Some points, one per row:
17 33 45 44 11 -35 27 -55 17 -9 37 -41 -13 19 -19 3 10 6 63 17 -1 7 22 -13
5 -3 23 32 9 0 23 -31 84 -23 44 -16 -18 -27 -13 50 9 26 23 19 -14 -48 59 -2
-21 2 27 39 11 8 7 -24 88 -22 69 -11 -19 -32 -15 44 -11 11 16 31 -11 -34 40 6
2 1 34 42 4 -2 18 -40 79 -4 44 15 -30 -27 -13 54 -6 15 11 27 -16 -20 36 -11
9 36 38 33 7 -40 31 -61 31 -5 21 -13 -7 24 -17 -26 8 17 50 17 -2 -4 28 1
-12 -3 26 38 12 12 14 -49 58 -13 22 -9 -11 -27 -35 40 -4 13 19 23 -5 -39 39 0
13 -13 40 37 34 0 21 -37 92 -26 50 -6 -18 -37 -11 40 8 12 16 10 -14 -25 29 -3
-13 8 9 28 18 16 8 -53 63 -14 28 11 -21 -4 -54 15 8 39 18 38 -29 -21 56 -25
-2 23 36 49 26 -1 12 -57 39 -18 51 -18 -42 -2 -49 43 17 50 11 5 -9 -52 48 -32
13 -6 23 36 11 1 19 -55 82 -5 35 0 -18 -38 -20 52 16 37 16 -3 -24 -24 37 -14
-6 10 36 21 20 8 32 -29 79 -5 51 1 -8 -21 -33 48 -3 53 10 14 2 -37 44 -9
47 -11 -1 49 12 1 -41 -32 -8 -27 90 9 -12 -54 -37 61 -25 -13 -5 87 -69 -51 -23 -25
6 -7 28 35 14 19 23 -43 61 -10 49 9 -38 -36 -15 42 12 9 -7 20 -10 -29 32 -1
15 6 25 33 22 4 21 -29 66 -5 58 -12 -4 -24 -24 41 0 16 0 24 -6 -29 45 -19
-8 -15 25 26 7 1 11 -52 61 -2 66 -9 -19 -36 -25 37 5 24 33 16 -9 -29 17 -17
36 -22 -18 58 -1 -25 -21 -12 11 -23 95 -11 5 -61 -35 72 -40 -39 7 74 -61 -54 -16 -49
5 -65 22 66 6 -46 -3 -37 75 -51 28 -9 -24 -8 0 21 -19 24 53 4 -6 -17 33 -13
6 -73 -7 91 9 -39 21 -41 72 -56 47 -4 -40 6 3 39 -9 37 55 6 21 -18 11 -19
51 -7 19 43 11 -18 -22 -26 -19 -37 88 -13 -6 -57 -29 64 -20 -13 -3 61 -67 -56 5 -41
19 -71 14 73 29 -33 8 -52 70 -48 39 -5 -13 -5 15 27 3 21 42 3 16 -6 12 -17
-7 -49 16 65 6 -40 20 -47 69 -32 32 -2 -47 4 0 23 -13 17 48 -2 13 -21 7 -26
-1 -67 9 61 9 -30 -2 -55 79 -47 44 12 -40 -4 -1 23 -23 24 59 -4 15 -21 14 -20
18 75 5 63 -8 2 15 -49 -49 -47 36 1 -8 58 -77 -7 16 -35 60 59 -35 -35 -64 20
-1 -59 13 59 20 -36 22 -47 72 -50 51 -1 -49 -17 18 29 -7 24 52 11 15 -15 15 -28
1 -68 6 64 22 -38 5 -39 67 -60 50 20 -31 -8 12 22 -9 17 41 -1 24 -23 9 -20
9 2 -7 -7 14 -3 -1 -48 93 38 38 -17 -2 -35 -53 15 29 12 19 43 -31 -21 41 -19
9 25 19 39 7 -17 27 -81 4 -45 11 -29 0 34 -46 -30 6 -13 69 4 11 -16 8 -2
-1 -88 -42 10 -7 -33 -5 10 64 -54 -23 -45 -41 20 66 20 27 52 40 25 -7 -14 -60 -15
10 -53 16 80 14 -55 6 -35 82 -52 29 -10 -32 -22 2 20 -14 17 58 16 2 -21 1 -19
23 41 1 43 3 -23 29 -67 -9 -40 8 -24 -2 36 -81 -28 -1 -18 69 -3 13 -7 11 2
17 23 7 56 14 -47 33 -70 13 -27 14 -24 17 23 -75 -41 20 -26 76 14 28 -32 22 18
16 -69 -74 -18 -18 -8 -15 -5 53 -24 -19 -66 -8 19 7 -51 32 -17 94 15 11 13 -60 -10
-1 -66 -67 19 -18 -19 -7 -10 32 -55 -27 -32 -33 -3 39 -31 35 20 94 -8 18 2 -59 5
59 -5 -21 38 23 -60 -7 -77 -25 -34 36 -33 10 -1 -52 -31 -9 -41 82 22 -18 -15 24 -49
4 -81 -91 16 -5 -38 -14 14 50 -39 -17 -78 -22 15 18 -41 39 3 95 11 -18 6 -57 -6
1 -56 -69 -4 -18 -21 -24 -20 52 -64 -30 -51 -45 60 9 -60 45 17 92 -5 13 -31 -59 -6
32 -99 -59 43 21 -81 -45 -55 -8 -59 26 -5 -18 7 -61 -41 -17 2 122 -3 17 -41 27 -64
64 -84 -41 58 1 -113 -1 -72 -19 -60 26 -55 -12 13 -29 -61 -43 -41 121 -9 25 6 8 -46
11 -38 -66 23 2 -48 -13 6 25 -70 -38 -7 -14 38 15 -42 13 -35 23 13 8 0 -88 17
20 -71 -62 29 2 1 -25 2 35 -70 -6 -36 -47 23 36 -30 18 11 81 12 10 5 -67 15
44 -83 -73 37 22 -59 -36 -88 31 -51 21 -13 -19 -35 -58 -54 -22 5 94 11 0 -41 27 -52
53 -2 -33 -34 -22 -10 5 16 -50 29 -5 -64 34 -8 17 -23 -25 -42 43 -1 -5 46 -21 -7
42 -87 -60 -13 -3 -48 5 19 -40 -2 -11 -61 18 19 45 -46 -6 -39 94 -34 39 43 -43 -15
-20 -8 6 28 -21 -47 15 25 -37 -43 -41 2 -18 51 43 -28 -15 -37 17 -36 77 52 -102 28
31 37 -13 42 -33 -20 3 -33 -107 -6 51 17 30 33 -69 3 -34 -42 36 19 -1 -17 -27 -2
38 -35 -51 -28 -15 45 -13 19 -36 19 15 -30 27 -24 8 -1 2 -3 32 2 -21 -15 12 -6
40 -20 -76 -60 -17 37 -42 7 -1 47 -5 -41 10 -45 -3 -23 1 0 32 20 -6 21 22 -13
50 -13 -52 -39 -28 -18 1 23 -60 19 -17 -91 26 -21 26 -48 -9 -45 52 -8 8 50 0 -15
21 26 26 32 -26 15 -22 -38 -57 27 72 13 21 0 -59 33 -19 23 -2 28 -54 -37 40 -8
22 7 -8 -30 15 -6 -7 24 -33 52 -10 -4 5 -16 39 18 -25 -10 -48 9 -40 15 9 -15
25 -14 -2 -33 4 -9 -22 26 -5 20 -8 -5 9 -40 30 25 -6 -1 -70 -3 -43 14 11 -19
41 11 45 27 20 -37 31 -51 -41 26 47 -18 5 -10 -23 2 -26 0 23 -2 1 16 73 -43
13 -8 0 -43 13 -3 -25 39 -19 25 -2 -7 -2 -30 37 28 -16 12 -43 0 -45 16 8 -17
-28 41 21 -35 -9 24 15 41 4 15 -37 12 -11 14 37 21 24 13 -68 -5 -8 14 1 32
-18 47 33 -19 4 37 21 23 12 26 -6 21 16 25 30 23 26 8 -67 -9 -10 4 -8 31
20 0 -22 -82 18 18 -18 34 -17 56 -31 -25 24 -43 14 -4 -18 -11 -54 19 -57 6 34 -23
-27 55 33 -6 10 36 7 21 -3 20 -20 6 8 16 39 38 17 8 -76 -7 8 10 -24 14
-28 53 22 -31 -5 34 -5 43 -8 16 -47 -12 16 14 19 24 16 8 -78 18 -6 10 -16 20
-31 29 24 -40 8 21 -5 37 8 23 -30 5 26 5 23 34 21 27 -65 2 -2 5 0 15
22 -7 -33 -60 23 -11 -25 33 -19 45 -18 -22 39 -36 8 -4 -20 -6 -41 33 -36 5 15 -22
-33 50 20 -33 3 31 7 27 14 9 -25 9 0 6 28 15 4 12 -65 -5 7 14 -14 25
-31 35 21 -36 -13 35 7 42 5 19 -42 6 -5 15 34 -1 19 4 -67 -7 -25 27 -22 18
16 -23 17 12 2 -54 0 37 -126 -15 -13 -9 3 75 46 -31 -28 -17 -17 0 -39 41 -93 -15
18 -58 -45 -13 3 -75 24 17 -77 -51 -41 -25 13 30 45 -27 -29 -44 31 -37 37 43 -64 -14
-19 -12 -6 -1 -19 -30 14 35 -58 -54 -28 12 0 59 37 -34 20 -41 19 -35 75 44 -76 43
35 -70 -45 -9 -24 -55 3 18 -48 -19 -19 -60 17 -1 49 -80 -10 -40 96 -23 18 58 -48 2
19 -48 -53 -36 -2 -70 -10 24 -70 -8 -35 -12 17 12 46 -85 -32 -61 59 -28 46 63 -50 -18
40 -51 -48 -16 8 -59 -11 17 -52 -17 -51 -22 21 23 26 -85 -27 -67 53 -4 32 53 -95 -9
41 -55 -56 27 -10 -74 0 18 -83 -45 -27 -8 -18 31 50 -36 -47 -59 28 -23 52 38 -60 -9
46 6 -29 -45 -6 -4 4 27 -54 2 -20 -10 26 -12 -6 -62 -19 -74 17 2 -10 30 -30 -7
-26 -18 -38 9 -16 4 -19 39 -15 -36 -37 23 -27 56 5 -34 21 1 6 -35 40 12 -51 9
-23 53 -45 -62 -10 52 -16 31 -13 29 -66 11 32 22 -33 -29 24 -25 -25 17 14 -13 -26 34
16 2 -65 -84 23 1 -8 35 -44 32 -39 -16 29 -27 -29 -42 -10 -44 -12 -6 -5 -5 3 11
38 14 -35 -52 1 -32 -2 11 -76 29 -45 -32 21 3 6 -43 -21 -72 26 -11 1 28 -29 -7
-19 48 -17 -24 -21 52 5 46 -6 -16 -39 9 9 33 -12 -5 7 -25 -40 -26 7 -19 -25 42
-32 -12 -27 17 -27 15 5 24 -7 -31 -61 22 -14 52 23 -35 9 10 -17 -25 24 6 -57 29
56 -24 -39 -36 -12 5 9 27 -39 21 -21 -60 43 -8 18 -45 -17 -64 65 -13 19 46 -12 8
-6 19 -42 -50 -32 76 0 22 20 24 -16 -42 39 -10 -1 -3 31 15 22 20 -9 -7 17 39
-15 19 -22 -11 -44 58 5 19 10 14 -11 -42 2 9 12 -13 37 17 1 -10 26 1 -7 46
-2 26 -23 -15 -38 60 16 28 4 -2 -2 -28 14 21 21 -9 44 38 8 -27 16 -19 -14 45
45 -24 -49 -26 -7 -13 3 25 -43 18 6 -56 28 -9 20 -39 -4 -44 67 -10 21 46 2 -3
-27 27 29 -15 -33 16 5 27 38 32 3 -23 -13 -2 63 33 18 67 -16 -1 -22 12 25 26
-9 20 11 -12 -45 41 10 42 19 13 7 -18 -8 0 49 29 29 52 -20 -3 -10 8 10 10
-10 38 -24 1 -14 52 1 -43 14 20 13 1 13 -5 -65 -20 22 3 28 -5 26 -43 63 25
-12 23 -7 17 -26 64 -1 -35 12 21 5 14 26 -31 -79 -16 -7 7 46 -30 30 -18 86 17
-5 -6 28 25 7 2 14 -57 73 -25 60 -9 -7 -51 -15 52 -3 14 17 13 -29 -37 29 -14
3 -3 20 38 14 -5 12 -59 64 -2 46 1 -17 -25 -33 54 5 32 4 12 -20 -22 39 -10
-1 28 -7 9 -9 45 -1 -34 24 37 2 24 0 -10 -62 -12 20 19 46 -15 26 -30 63 35
2 7 16 35 10 -4 17 -44 56 -7 57 -12 -21 -20 -15 48 3 22 21 33 -15 -32 46 -16
17 -11 38 45 0 -3 11 -49 83 -3 55 8 -35 -32 -18 42 0 8 18 20 -8 -20 45 3
0 3 29 32 10 6 5 -32 63 -23 46 0 -27 -32 -19 55 5 7 24 6 -23 -30 47 -10
Here are 24 more points, each followed by its number:
12 -8 31 30 -2 3 12 -26 12 11 57 12 -6 -57 -14 48 -45 31 -20 0 -24 -17 76 -37 0
-2 -69 16 86 13 -50 3 -35 66 -46 40 -17 -42 -4 19 35 -17 21 41 9 9 -19 13 -21 1
19 -2 9 13 10 -15 5 -25 9 34 70 -1 9 -43 0 47 -26 18 24 0 -13 -15 70 -31 2
12 -13 23 16 -2 12 -5 -32 -6 36 61 11 12 -60 -17 48 -28 22 2 -9 -21 -13 104 -24 3
31 -87 -1 54 -4 -48 -5 -47 11 -8 71 5 -20 -31 -5 25 -35 28 33 -17 18 -12 58 -36 4
0 -66 19 66 21 -40 23 -44 71 -52 43 9 -31 -8 -2 18 -11 4 51 1 11 -18 13 -17 5
7 -47 34 69 37 -37 16 -47 69 -42 39 7 -29 -5 -2 20 -13 30 59 2 21 -39 11 -27 6
25 -76 -1 55 8 -31 -6 -19 9 -5 50 11 -11 -45 5 8 -32 15 16 -38 23 3 52 -61 7
-20 -29 -33 21 -51 17 1 18 -5 -22 -12 -20 -13 43 39 -26 21 33 53 -36 27 8 -23 31 8
-12 -65 -23 28 -50 5 -7 27 1 -21 -28 -12 -15 11 15 -20 5 10 53 -28 47 -6 -22 10 9
-10 -14 -2 63 -11 10 27 -35 13 -32 25 32 -31 14 -21 -17 3 16 43 -31 65 -21 37 14 10
7 43 0 6 -4 8 27 -16 -15 5 7 -9 17 10 -50 -31 11 -32 53 -27 51 9 30 34 11
-20 -20 -29 -1 -18 14 -1 41 -24 -31 -37 28 -28 47 22 -29 11 14 10 -39 36 -17 -55 17 12
-15 -58 -32 27 -28 -2 -6 24 11 -31 -10 -38 -6 41 33 -18 14 24 57 -40 37 15 -37 27 13
-18 -47 -48 -10 -45 25 -23 9 3 -1 -40 -27 6 34 25 -63 29 27 74 -6 18 14 -28 41 14
-10 -55 -43 -11 -42 17 -12 23 15 3 -30 -25 -8 11 12 -64 15 41 79 -10 40 21 -20 26 15
-36 -15 -27 6 -15 -8 8 31 -26 -25 -35 12 -7 35 14 -38 -8 -7 1 -40 39 1 -49 32 16
-25 -16 -24 9 -3 1 -13 13 -15 -29 -57 13 2 36 7 -44 9 -2 -2 -45 39 -2 -53 24 17
14 -36 -12 -9 -44 -41 20 9 -28 -21 -34 -49 5 45 30 -68 0 -22 95 -26 53 55 -52 11 18
-4 -25 -55 -21 -5 -22 -28 46 6 -17 -59 3 -12 36 5 -55 8 -6 13 -18 18 -1 -57 23 19
-27 -16 -53 -24 1 0 -13 26 -14 -2 -68 20 4 48 3 -59 11 -19 4 -29 43 -2 -35 25 20
-24 -30 -28 -31 -17 -14 -10 18 -10 1 -64 16 1 33 -1 -57 -1 -9 5 -14 30 15 -64 22 21
60 -62 -51 1 29 -99 -13 -10 -53 -58 -53 -44 -19 49 18 -96 -13 -70 90 21 0 28 -73 -48 22
-28 -25 -38 -1 -10 -2 7 35 -12 -28 -42 20 -17 48 21 -29 29 -12 -12 -32 33 0 -54 15 23
Which of these numbered points is nearest to each point below, ignoring the 2 directions in which the first points spread most? Its number follows each.
50 19 -47 -27 19 -53 -17 22 -97 -47 -18 -26 16 38 -21 -22 -9 -83 8 66 -46 -15 -116 -4 > 22
19 -23 -73 -53 -11 21 -9 -15 34 -13 -24 -52 23 -14 6 -41 48 -22 56 31 -32 -8 -29 16 > 14
12 -62 -19 -44 15 -37 -46 20 -16 37 -36 3 10 -9 41 -16 -17 -4 -15 10 -22 28 -28 -34 > 4
10 12 0 -70 13 -17 -28 -2 -36 37 -48 14 -17 13 4 -25 14 20 -43 22 -38 29 27 -46 > 22
21 -89 -57 20 -12 -31 -8 -10 31 -75 -18 -48 -32 25 26 -23 24 5 104 4 6 -3 -78 17 > 13
25 -37 -61 -56 -22 39 -5 32 -3 27 3 -53 46 -26 7 -45 3 -1 55 15 -15 -9 10 7 > 15
-24 32 47 -29 -1 47 15 44 2 28 -19 1 4 6 18 26 15 34 -64 0 -17 2 -14 16 > 6
3 37 -9 -42 -42 21 24 12 -16 -4 -41 -47 35 33 31 -37 15 -35 47 -17 11 34 -29 27 > 18
8 -75 -51 47 7 3 -1 -59 60 -45 -3 1 -19 3 -63 -18 5 0 85 -10 30 -39 19 -12 > 20
-12 -22 -37 6 -7 3 -18 18 -23 -20 -41 17 -13 19 20 -32 0 1 16 -42 42 20 -60 5 > 17
-14 49 31 14 -20 29 36 -32 -16 9 6 -10 24 11 -53 -23 -1 -34 42 -11 61 7 28 -1 > 11
-8 46 34 37 -30 11 41 -44 -30 -14 6 -18 22 43 -62 -56 4 -16 57 -37 47 8 40 34 > 11
-7 19 -30 -13 -36 52 19 48 -14 6 -9 -34 -4 11 4 -14 28 28 23 -13 27 -18 1 45 > 8
-36 58 -27 2 -33 34 -9 31 -23 -10 -46 3 5 18 0 -8 47 -6 -21 -20 13 -14 -29 32 > 17
35 -24 -28 -56 -3 14 -10 28 10 64 11 -23 13 -42 35 3 -1 16 17 18 -43 32 35 1 > 2
5 -8 27 22 7 13 -17 -29 -12 40 62 4 15 -54 -8 50 -26 19 -22 5 -11 -10 91 -25 > 3
-13 -2 -20 0 -33 -14 -9 21 -12 -25 -60 14 -36 30 17 -41 15 9 -7 -23 45 7 -57 9 > 17
-8 -9 -7 29 -33 -30 8 17 -41 -48 -44 -1 -19 78 34 -34 -13 -33 18 -41 63 35 -98 48 > 16
-4 49 18 7 -20 31 43 -14 -23 11 18 16 20 -11 -37 -39 -4 -38 52 -22 55 -9 27 27 > 11
-7 32 -27 3 -42 63 -4 24 -6 4 -10 -22 13 4 12 6 36 19 20 -13 -6 -9 -5 45 > 8
-4 38 -13 -19 -47 57 11 35 3 -7 7 -28 -1 -1 4 -1 25 29 16 -29 5 -18 -20 31 > 8
-11 -1 19 38 9 11 14 -40 63 -23 46 -20 -28 -37 -21 48 18 14 12 17 -28 -29 30 -18 > 5
34 28 15 30 10 -31 10 -70 -2 -28 16 -38 5 60 -68 -43 14 -34 94 1 18 -25 16 0 > 11
41 -99 -80 -23 -18 -12 -29 18 -10 -9 -29 -42 5 -21 14 -50 -13 0 72 -20 -9 7 -11 -22 > 15
-34 43 -35 -57 -2 51 -4 39 -7 34 -51 13 10 27 -29 -46 26 -22 -15 5 1 -4 -11 14 > 20
16 -88 -74 18 31 -64 -29 -73 6 -48 28 -17 -25 -5 -80 -35 -21 6 125 -12 0 -59 28 -53 > 20
-7 49 33 33 -27 19 36 -36 -39 8 11 -5 31 41 -64 -33 23 4 54 -37 39 0 42 11 > 11
17 -11 35 35 2 -6 -1 -48 -16 9 52 17 -2 -15 -15 27 -5 58 -5 -15 -12 -32 98 -26 > 4
-25 51 37 -34 -17 49 -3 30 8 42 -37 11 -7 14 47 14 24 28 -61 -20 3 6 -16 7 > 6
-8 13 -20 21 -21 -37 16 44 -57 -41 -41 10 3 61 52 -48 -2 -37 14 -60 73 29 -65 45 > 16
20 -55 -17 -27 -16 7 -25 19 1 39 16 -28 -1 -37 58 36 5 20 -1 2 -40 4 34 -4 > 4
-24 23 33 35 37 -4 5 -36 43 -33 14 38 -15 -11 -33 39 10 -8 -49 29 10 -47 25 3 > 17
12 11 18 0 27 -5 8 -13 -25 13 40 63 0 -51 -27 27 -47 5 -53 -2 -16 -6 57 -23 > 0
9 -85 -81 -13 -8 -16 -34 5 51 -40 -53 -64 -8 -11 6 -50 15 -10 85 13 -10 16 -63 -6 > 19
-9 3 22 37 3 -2 10 -41 63 -14 54 -14 -21 -30 -8 51 19 12 21 9 -22 -39 41 -2 > 5
-13 19 5 -49 -42 44 4 26 45 56 -23 -41 19 -4 31 -3 12 28 -10 25 -8 10 29 14 > 15
39 12 -28 -41 13 -12 11 29 -45 13 -41 -28 38 27 -13 -55 -12 -86 3 5 -9 26 -44 11 > 22
1 -74 -17 26 -14 -27 17 17 71 -27 12 -37 -55 -2 78 34 4 50 55 21 -10 22 -57 -24 > 1
7 -67 -56 6 -16 -13 -31 -29 38 -50 -41 -47 -19 72 5 -56 39 38 88 -18 -10 -12 -63 -2 > 14
-4 -73 -76 -7 -3 -26 -3 3 54 -46 -36 -38 -28 8 23 -34 20 0 96 29 20 2 -63 8 > 19
15 35 32 24 12 18 -14 2 -66 15 51 68 38 -33 -40 66 -38 -27 -78 41 -37 -31 -8 -10 > 0
-10 29 -4 0 -4 47 2 -13 34 27 14 20 34 -29 -86 -24 10 -9 25 -19 44 -24 72 29 > 11
-3 15 8 -2 29 -9 9 -27 -32 23 38 39 9 -53 -37 29 -45 -8 -54 -8 -22 -11 52 -15 > 0
-9 53 -2 7 -10 54 7 -27 10 23 26 21 26 -11 -66 -21 -6 10 20 -16 46 -13 68 29 > 11
4 26 -15 -30 -29 33 13 29 -15 20 -29 -57 29 28 18 -28 21 -19 48 -4 25 37 -27 33 > 18
Now 24 new points, numbered from 0 again:
27 -66 -68 -23 -3 -11 -12 9 49 -37 -29 -49 -31 22 20 -42 24 7 111 12 25 0 -55 -9 0
58 -103 -69 -8 5 -86 -31 -6 -5 -43 -29 -79 -6 -3 29 -59 -9 -53 122 8 2 35 -72 -31 1
53 -93 -75 4 -13 -85 -18 -12 -2 -59 -16 -88 -31 28 26 -77 -6 -32 122 19 -19 40 -90 -20 2
-25 -2 -27 -8 -9 -5 -3 29 -18 -32 -39 18 -7 33 10 -32 1 -3 -21 -47 53 8 -57 17 3
-21 -21 -46 15 -33 -10 0 36 -18 -24 -32 1 -10 29 19 -35 23 9 -8 -27 39 3 -59 28 4
22 -98 -84 -8 0 -22 -40 18 -21 6 -11 -33 6 -20 25 -57 -18 -10 82 -17 14 10 -27 -14 5
22 36 -12 -31 -42 42 35 43 -17 15 -37 -65 26 38 30 -22 15 -25 42 -7 43 57 -43 35 6
22 27 -26 -37 -39 28 15 28 -25 27 -39 -48 -3 31 12 -36 29 -35 70 -8 19 49 -26 39 7
5 19 -12 -25 -38 19 33 4 -16 16 -39 -54 23 29 14 -42 23 -43 53 -9 28 15 -20 43 8
33 12 -31 -5 -26 17 -17 48 -90 6 14 -55 35 16 11 -18 1 -75 33 45 -29 -2 -71 7 9
45 -2 17 37 18 1 -28 -47 -29 -31 65 -2 -2 -3 -54 27 -8 4 -2 61 -89 -56 -19 -47 10
18 -61 -64 18 -9 -26 -14 -24 35 -55 -58 -41 -33 43 11 -69 42 38 87 12 9 -6 -52 -13 11
8 -60 -53 -6 -5 -31 -36 -20 26 -48 -47 -32 -38 46 8 -66 20 32 106 7 2 6 -48 -8 12
8 -54 -57 1 -21 -23 -26 -22 30 -60 -14 -40 -41 59 -11 -63 27 15 106 -6 -3 1 -54 -6 13
69 -73 -34 55 21 -101 -12 -71 -25 -66 24 -40 -20 11 -48 -59 -22 -40 127 0 37 6 0 -50 14
-29 -21 -32 12 -16 14 -1 38 -26 -14 -46 24 -23 37 6 -35 7 -13 -1 -34 54 6 -73 27 15
21 -81 -75 -7 0 -26 -6 1 55 -43 -43 -53 -27 6 12 -54 6 -2 107 27 2 8 -56 0 16
51 -94 -70 55 23 -75 -24 -73 22 -54 14 -3 -34 -4 -59 -45 -20 5 109 9 -8 -28 22 -59 17
38 37 1 54 -11 -12 -3 -21 -112 -18 56 -6 29 19 -56 -13 -8 -43 36 20 -26 -12 2 2 18
25 -7 -64 -18 -19 19 -5 21 -27 14 14 -30 20 -33 11 1 5 12 36 -15 -6 9 3 16 19
-20 6 7 19 -15 -40 42 30 -39 -47 -42 0 -7 64 35 -47 5 -44 18 -39 55 41 -82 27 20
20 22 41 37 -15 -5 -2 -29 -97 -4 69 -22 15 12 -34 22 -12 -5 8 28 -42 3 -1 -14 21
29 -23 -54 -26 -38 25 -1 -9 -24 2 1 -24 13 -45 23 -18 12 -5 17 -13 -18 2 11 0 22
30 -24 -76 -45 -19 42 -25 3 -8 36 -15 -54 19 -41 -8 -44 -1 -7 44 18 -13 -7 5 -4 23
The same question for these:
43 1 -38 -22 -38 28 -7 33 -89 -2 17 -61 39 6 16 -26 -8 -74 36 40 -31 31 -90 12 > 9
41 -68 -44 58 28 -108 9 -73 -18 -75 41 -23 -17 37 -48 -63 -29 -24 127 -24 32 10 7 -55 > 14
-12 31 12 -59 5 40 0 34 19 48 -53 7 18 4 13 -35 16 7 -40 16 -16 13 -18 13 > 12
-26 23 -10 7 1 60 23 -28 31 16 11 18 28 -15 -74 -19 10 6 31 -4 21 -44 73 36 > 8
9 -63 -86 -11 -3 -15 -34 5 52 -27 -26 -56 -21 6 4 -55 17 0 100 22 10 4 -60 2 > 16
64 -73 -37 60 4 -96 -19 -76 -4 -68 19 -39 -9 -1 -43 -47 -21 -35 122 -11 25 -8 -11 -49 > 14
-10 -1 2 10 -27 -32 41 25 -52 -26 -50 8 -3 65 46 -29 -7 -50 0 -41 58 48 -84 46 > 20
7 -73 -23 19 -6 -23 6 0 66 -50 13 -46 -47 10 73 15 25 16 58 8 -23 18 -47 -2 > 2
-28 61 17 -63 2 41 -8 29 23 41 -46 7 27 10 33 -35 -4 1 -51 4 -27 27 -2 30 > 12
-26 21 21 19 10 -9 -5 -64 69 -1 17 -4 -15 13 -55 12 26 40 29 14 -21 -29 54 -28 > 12
32 -31 -46 -23 -28 6 -22 6 -20 11 14 -42 -3 -37 16 -14 9 -19 32 -9 -29 19 21 7 > 22
48 30 4 44 -8 -9 -8 -5 -105 -29 50 10 48 32 -78 -25 -18 -40 41 24 -16 -9 -4 7 > 18
-19 43 -16 -30 -56 43 -10 17 -22 9 -19 -26 21 19 -14 -51 71 45 25 -12 -9 -2 25 27 > 13
24 34 55 33 -17 -1 1 -14 -105 17 55 -9 5 2 -41 7 -25 -25 4 37 -32 -1 7 -19 > 21
-23 -17 -29 1 0 9 -9 17 -23 -11 -46 4 -23 41 14 -38 29 -13 6 -25 52 14 -81 14 > 15
39 42 58 51 -7 -19 -13 -40 -89 7 50 -3 4 3 -43 22 -35 -8 -5 26 -38 -9 3 -12 > 21
14 -26 -70 -54 -31 18 -32 26 -9 48 11 -44 15 -54 3 -22 8 2 49 -1 -29 -4 36 -15 > 23
12 -23 -13 -55 -7 22 -24 26 -3 49 21 -47 20 -46 38 1 -10 27 25 16 -46 14 31 -25 > 5
-12 0 29 61 0 -4 4 -58 42 -29 57 2 -44 21 -30 47 28 52 19 14 -26 -43 45 -16 > 4
1 -4 12 -14 7 -5 -3 32 -17 26 -17 -18 -3 -29 51 35 -9 -2 -60 15 -43 14 15 -20 > 1
55 -101 -99 -10 13 -57 -65 -18 7 -55 -10 -72 -44 14 14 -58 0 29 107 20 -26 -1 -44 -52 > 2
11 -58 -40 -7 2 -23 -28 22 -31 -23 -28 -1 -2 6 27 -24 -25 -35 12 -33 11 5 -39 -9 > 5
-4 5 44 30 15 9 25 -35 73 -10 41 -15 -24 -52 -20 60 -1 35 18 28 -21 -28 47 -16 > 1
31 -38 -65 -59 3 29 -26 20 -1 20 -12 -36 15 -38 -18 -21 9 -4 52 11 -9 3 39 -20 > 23
1 -76 -68 31 -18 -23 6 2 37 -59 -1 -51 -22 13 16 -11 26 -7 81 6 -7 -5 -83 13 > 16
-17 -2 1 17 -27 -30 27 31 -28 -50 -46 -11 -8 63 49 -40 -6 -51 27 -37 78 37 -101 24 > 20
60 14 -32 -15 -27 21 5 48 -100 -4 13 -35 46 7 13 2 4 -80 42 33 -27 10 -86 14 > 9
32 -99 -68 43 26 -63 -17 -65 16 -63 15 -12 -24 -5 -63 -37 -22 6 95 -2 1 -42 47 -72 > 17
13 5 -19 28 4 -12 33 -52 28 -24 1 -37 -1 -3 -60 -32 -1 -47 84 15 14 -7 6 28 > 8
17 -69 -71 11 -21 -26 3 2 50 -76 -13 -61 -31 14 29 -28 28 7 80 -3 16 -16 -65 -12 > 0
40 -11 -43 -68 19 -34 0 19 -60 20 -33 -24 36 -7 -6 -40 -13 -73 14 -4 6 44 -36 -13 > 14
13 20 -13 -12 -31 11 13 25 -20 15 -31 -64 19 44 10 -34 17 -26 66 5 1 37 -27 39 > 7
-20 -18 -42 -2 -14 -12 -7 21 -19 -51 -43 16 -1 50 16 -21 -1 17 -7 -39 51 3 -41 18 > 3
31 39 19 54 -18 -1 9 -21 -112 -23 48 5 23 27 -58 -21 -21 -27 54 22 -3 -29 -18 -9 > 18
-18 60 9 14 -18 29 16 -38 6 19 -5 7 22 24 -99 -20 30 36 44 -12 33 -54 57 13 > 8
-3 -71 -45 20 4 -34 -1 -2 55 -61 -19 -42 -44 5 23 -24 30 -9 95 -7 -4 1 -50 -10 > 16
-30 36 8 -37 -9 53 2 28 17 12 -15 5 -14 6 43 26 19 10 -59 3 -25 20 -14 18 > 2
8 -36 -18 22 -25 -18 9 25 -24 -21 -51 -48 16 58 39 -44 17 -35 89 -23 62 60 -65 17 > 6
-5 -7 0 -62 -1 -8 -23 16 -21 23 -8 -9 8 -46 33 16 8 -16 -40 1 -40 16 13 -25 > 1
21 33 38 51 -8 -7 -8 -33 -104 8 64 -1 25 20 -31 21 -21 -19 3 28 -28 8 19 -23 > 21
8 71 71 36 -26 38 25 -13 -49 7 43 6 27 35 -28 20 2 -43 -22 38 0 12 -7 42 > 18
45 15 10 -16 -43 -8 -12 49 -64 27 15 -45 36 13 53 23 -11 -50 23 46 -38 47 -59 26 > 9
-38 49 66 21 24 25 25 -9 16 28 15 61 -6 0 -25 44 12 18 -87 -4 19 -31 36 7 > 3
23 16 -20 -67 29 12 -26 4 7 36 -13 -3 7 -41 22 6 -15 -1 -26 24 -41 18 5 -29 > 1
6 -3 -24 -78 17 -1 -27 25 -10 48 -23 -6 21 -29 24 5 -32 -10 -41 23 -51 19 4 -15 > 1
